Rotation paths and how fast each direction turns (degrees a step)
Each turn is a multiple of 5 degrees from 10 to 175, or 0.
Each row of a path follows its step; steps can be skipped.

step 2: [-3.12, -0.97, +0.52, +4.31, -1.36, -2.08, -1.07, +1.76, +0.50, +1.28, -2.23, +0.43, +4.06, -1.37, +2.36, +2.12, +0.73, +4.16, -1.23, +1.46, -3.09, -0.45, +4.01, +1.46, -2.54, +0.95, -1.62, +1.28, -0.88, +0.18, -2.34, +0.61, +1.44, +3.29, +0.52, -1.55, -3.90, +1.01, +0.39, +0.64, -2.17, +4.66, +0.92, +4.33, +0.75, -2.64, +1.75, +1.55, +2.10, +0.33, +3.27, +1.36, -1.35, +1.00, +1.57, -1.06, -1.47, -2.79]
step 4: [-1.93, -1.24, -0.66, +0.45, +0.15, +6.00, -2.00, -0.63, -0.30, +0.61, +3.81, +3.45, +0.67, +0.15, -0.13, +0.86, -0.86, +1.62, -1.30, -0.19, -2.28, +0.48, +4.23, -2.11, -0.04, -1.66, -0.85, -0.53, +0.06, -0.73, +1.42, +4.25, -1.34, -0.76, +0.30, +1.90, -1.83, -3.60, -2.19, -0.19, -1.95, -4.67, -2.22, -2.84, +1.30, +2.01, +4.34, -1.62, +1.88, +1.31, -2.81, +3.12, +0.00, +0.45, +0.30, +1.63, +2.38, -3.26]
step 15: [-1.32, -1.57, -0.36, -0.60, -1.65, +2.89, -0.34, +1.72, -4.46, +2.53, -1.39, +1.30, +2.33, +1.21, +0.37, -2.48, +1.77, -0.89, -2.44, -1.82, +1.92, -2.91, -2.13, +3.62, +0.64, -3.00, +0.32, +4.36, +1.76, +0.20, -0.45, -1.63, -1.67, -2.34, +1.76, +3.35, -0.29, -2.66, -2.13, +1.23, +1.68, -0.14, +5.18, -0.37, +0.36, -3.35, -0.07, +0.14, +1.59, -4.51, -1.41, -1.64, +1.05, +2.96, +2.81, +0.44, -1.84, -1.09]
step 16: [-0.89, +3.48, -1.67, +0.55, -1.16, +4.85, -1.72, -0.76, +0.47, +1.65, +1.96, -0.20, +1.23, -2.99, +2.86, -2.21, +2.22, +0.83, +2.56, +2.51, -1.79, +2.14, -2.14, +2.79, -3.61, -2.22, -1.26, -1.41, +0.35, +0.27, +1.33, +1.08, -4.84, -1.81, -0.48, +1.51, -0.78, +2.59, -2.45, -1.79, +1.15, -2.23, +4.48, -3.20, -0.71, +0.31, +0.02, -0.08, -2.96, -2.47, -2.16, -0.88, -0.85, -1.81, +4.41, +1.13, +0.97, -0.62]
step 17: [+2.89, -1.15, -0.72, -0.70, -1.16, +1.60, +3.62, -3.73, +2.53, -3.96, -1.68, +2.72, +0.75, -2.61, +1.19, -0.48, +1.25, -2.92, -0.27, +3.90, -2.86, +0.92, +0.46, +1.42, -2.07, -0.51, +0.55, -2.81, +1.23, +3.10, +0.57, +1.17, -2.56, +3.49, +1.87, -1.27, +3.55, +0.25, -1.71, -0.04, -2.40, -2.36, +0.79, -2.75, -0.90, -2.38, +1.41, +1.13, -1.60, +0.64, +2.87, -2.43, +1.00, +3.04, +3.56, +0.90, -3.33, +0.39]
step 26: [+0.60, -3.02, -1.54, -1.84, -2.19, +1.67, +0.79, -0.60, +3.07, -1.84, +0.29, -2.54, -0.13, -2.45, -2.98, +0.40, +2.19, -0.11, +1.62, +2.08, +1.25, +0.51, +0.70, +4.33, +3.76, -3.32, -4.35, -1.79, +2.79, +0.13, +2.13, +1.93, +0.25, +1.14, +1.95, +1.73, +1.42, +0.07, -1.68, -1.66, -1.06, -1.87, +0.64, -0.13, -4.07, -3.49, +2.44, -0.35, +0.99, +3.80, +3.03, -2.56, -0.07, +2.21, -3.19, -1.08, -0.92, +2.97]
step 28: [-1.41, +3.14, +2.69, +1.55, -0.91, -1.29, +1.62, +0.62, +1.11, +2.36, +1.73, +0.26, +2.29, -3.80, +0.99, -1.70, +0.65, +1.45, +0.65, -0.44, -5.23, +0.08, -3.02, +3.85, +0.29, +0.36, +0.51, +1.74, +2.26, +4.76, +2.30, +0.15, +3.62, -1.21, -0.71, -2.97, -0.93, +1.46, +3.39, +0.61, -2.97, -1.78, +2.99, +0.23, -2.22, +1.32, +0.51, -0.84, +2.02, +0.11, -1.82, -0.78, +0.53, -3.90, +0.15, -3.97, -1.41, -2.52]
step 32: [-1.60, -4.08, -2.58, -1.06, +0.20, -1.07, -0.07, -0.97, +1.88, -1.09, -1.09, +1.71, +3.17, -2.99, -2.13, +0.12, +1.00, +1.66, -2.77, -1.98, +0.85, -1.11, -0.01, +1.46, +0.37, -0.07, -3.11, +1.14, -1.94, +3.85, +1.34, +2.81, +0.71, +1.39, +0.69, +1.47, +0.56, -2.33, -3.53, +0.79, +1.82, +2.90, +3.35, -0.82, -1.79, +2.81, +2.25, +0.39, +2.09, +2.04, -1.01, -1.17, -2.08, +2.61, -7.11, -1.85, +2.18, +0.90]
step 36: [-1.63, +0.45, -1.34, +3.70, +0.98, +1.51, +2.31, +0.75, +1.40, +3.84, +1.37, +2.09, +1.34, -1.24, +1.30, +2.25, +1.56, +1.40, -5.00, +3.35, -2.01, +0.92, +1.02, +2.08, +0.55, +2.24, +2.83, +0.67, +0.63, -0.53, +2.88, +0.35, +2.53, -2.73, +3.15, +0.48, -1.80, -2.69, -2.17, +2.72, +0.86, -1.28, -2.94, +0.07, -0.94, -0.07, +1.30, -1.52, +0.73, +4.48, +3.19, +0.97, +1.46, +1.34, +1.25, +3.33, -1.40, -4.52]
Speeds:
[+0.35, -0.04, +0.50, -1.11, -0.35, +0.21, +0.78, -0.17, +0.22, -0.47, -0.12, +0.10, +0.76, -0.71, -1.16, +0.63, -1.90, -0.37, -0.03, -0.93, +0.63, +0.59, -0.07, +1.29, +0.09, -0.38, -0.88, +0.38, -0.21, +0.97, -0.91, -0.01, -0.12, +0.71, +0.37, +0.30, -0.34, -0.61, +0.70, -0.30, -0.19, -0.02, +0.15, -0.09, +0.24, +0.05, -1.02, +0.61, -0.70, +0.24, +0.44, +0.37, +0.69, +0.18, -0.28, +0.55, -0.77, +0.14]
125
[-1.67, +0.79, +0.24, -0.18, +0.99, -0.09, +0.32, -0.95, -0.10, +0.13, +0.25, +0.83, +0.10, +1.10, -0.48, -0.02, +0.12, +0.05, +0.55, -0.38, +0.31, -0.21, -0.03, +0.19, +0.86, -0.11, +0.17, +0.50, +0.24, +0.16, +0.29, -0.25, -0.24, +0.01, +0.32, -1.47, +0.28, -0.68, -0.20, +1.35, +0.07, +0.76, +1.26, -0.04, -0.02, +0.39, +0.70, -0.33, -0.63, -0.57, +0.95, +0.18, +0.19, -0.91, -1.01, +0.26, -0.24, -0.46]
80
[+0.06, +0.24, -0.17, +0.91, +0.74, -0.46, -1.02, -0.44, -0.08, +0.13, -0.77, -0.01, +0.92, -1.09, +0.31, +0.12, -0.91, +0.36, -0.35, +0.57, -1.24, +0.52, +0.32, +1.05, +1.24, +0.36, +0.55, -0.63, -0.36, -0.44, +0.02, -0.46, -0.24, -0.05, -0.37, -1.53, +0.10, +0.60, -0.12, -0.61, -0.54, -0.73, +0.06, +0.12, +0.26, -0.17, -0.40, +0.97, -0.04, -0.66, +0.66, +0.04, +0.74, -0.48, +0.15, -0.28, +0.79, +0.67]
125
[-0.09, +0.44, -0.11, -0.26, +0.85, -0.24, +0.48, +0.52, +0.91, +0.70, +0.41, -0.64, -0.56, -0.50, +0.62, +0.24, -0.88, +1.06, -0.16, -0.40, -0.03, -0.80, +0.25, +0.06, +0.67, -0.20, -0.34, +0.02, -0.21, +0.61, +1.01, -0.64, +0.63, +0.71, +1.00, +0.07, -0.70, +0.73, -1.03, +0.11, -1.01, +0.43, -0.79, +1.02, -0.38, +0.80, +0.19, +0.13, +0.52, +0.87, -0.78, -0.49, +0.40, +0.12, -1.22, +0.02, +0.24, -0.43]
10
[-0.62, +0.50, +0.25, -0.91, +0.34, -0.01, -0.05, +0.29, +0.49, +1.20, -0.76, -0.25, -0.93, +0.16, +0.51, -1.00, +0.23, -0.06, -0.01, -0.41, -0.74, +0.22, +0.51, -0.57, -0.09, -0.69, -0.37, +0.10, -0.33, +0.14, -0.22, +0.50, -1.04, -1.02, -0.09, -0.57, -1.18, +0.49, +0.46, -0.44, -0.26, +0.30, -0.80, -0.69, +1.16, +0.53, -0.16, +0.37, -0.86, +0.20, +0.87, +0.58, -0.94, +0.92, -0.11, +0.83, -0.09, +0.78]
170
[+0.25, -0.30, +0.07, +0.51, +0.01, -1.29, -0.16, -0.82, +0.15, -0.80, -0.55, -0.24, +0.29, +0.09, +0.76, +0.24, +0.74, +0.90, +0.82, +0.29, +0.02, -0.91, -0.41, -0.54, +0.33, -0.95, -0.47, +0.12, +1.25, +0.50, +0.24, +0.27, -0.11, +0.88, +0.41, -0.59, +0.39, -0.12, +0.76, -0.60, +0.33, -0.49, +0.27, -0.34, +0.17, +0.96, -1.16, -0.61, +1.12, -0.23, +0.30, +0.16, +0.45, +1.15, -0.30, +0.57, -0.86, +0.56]
125
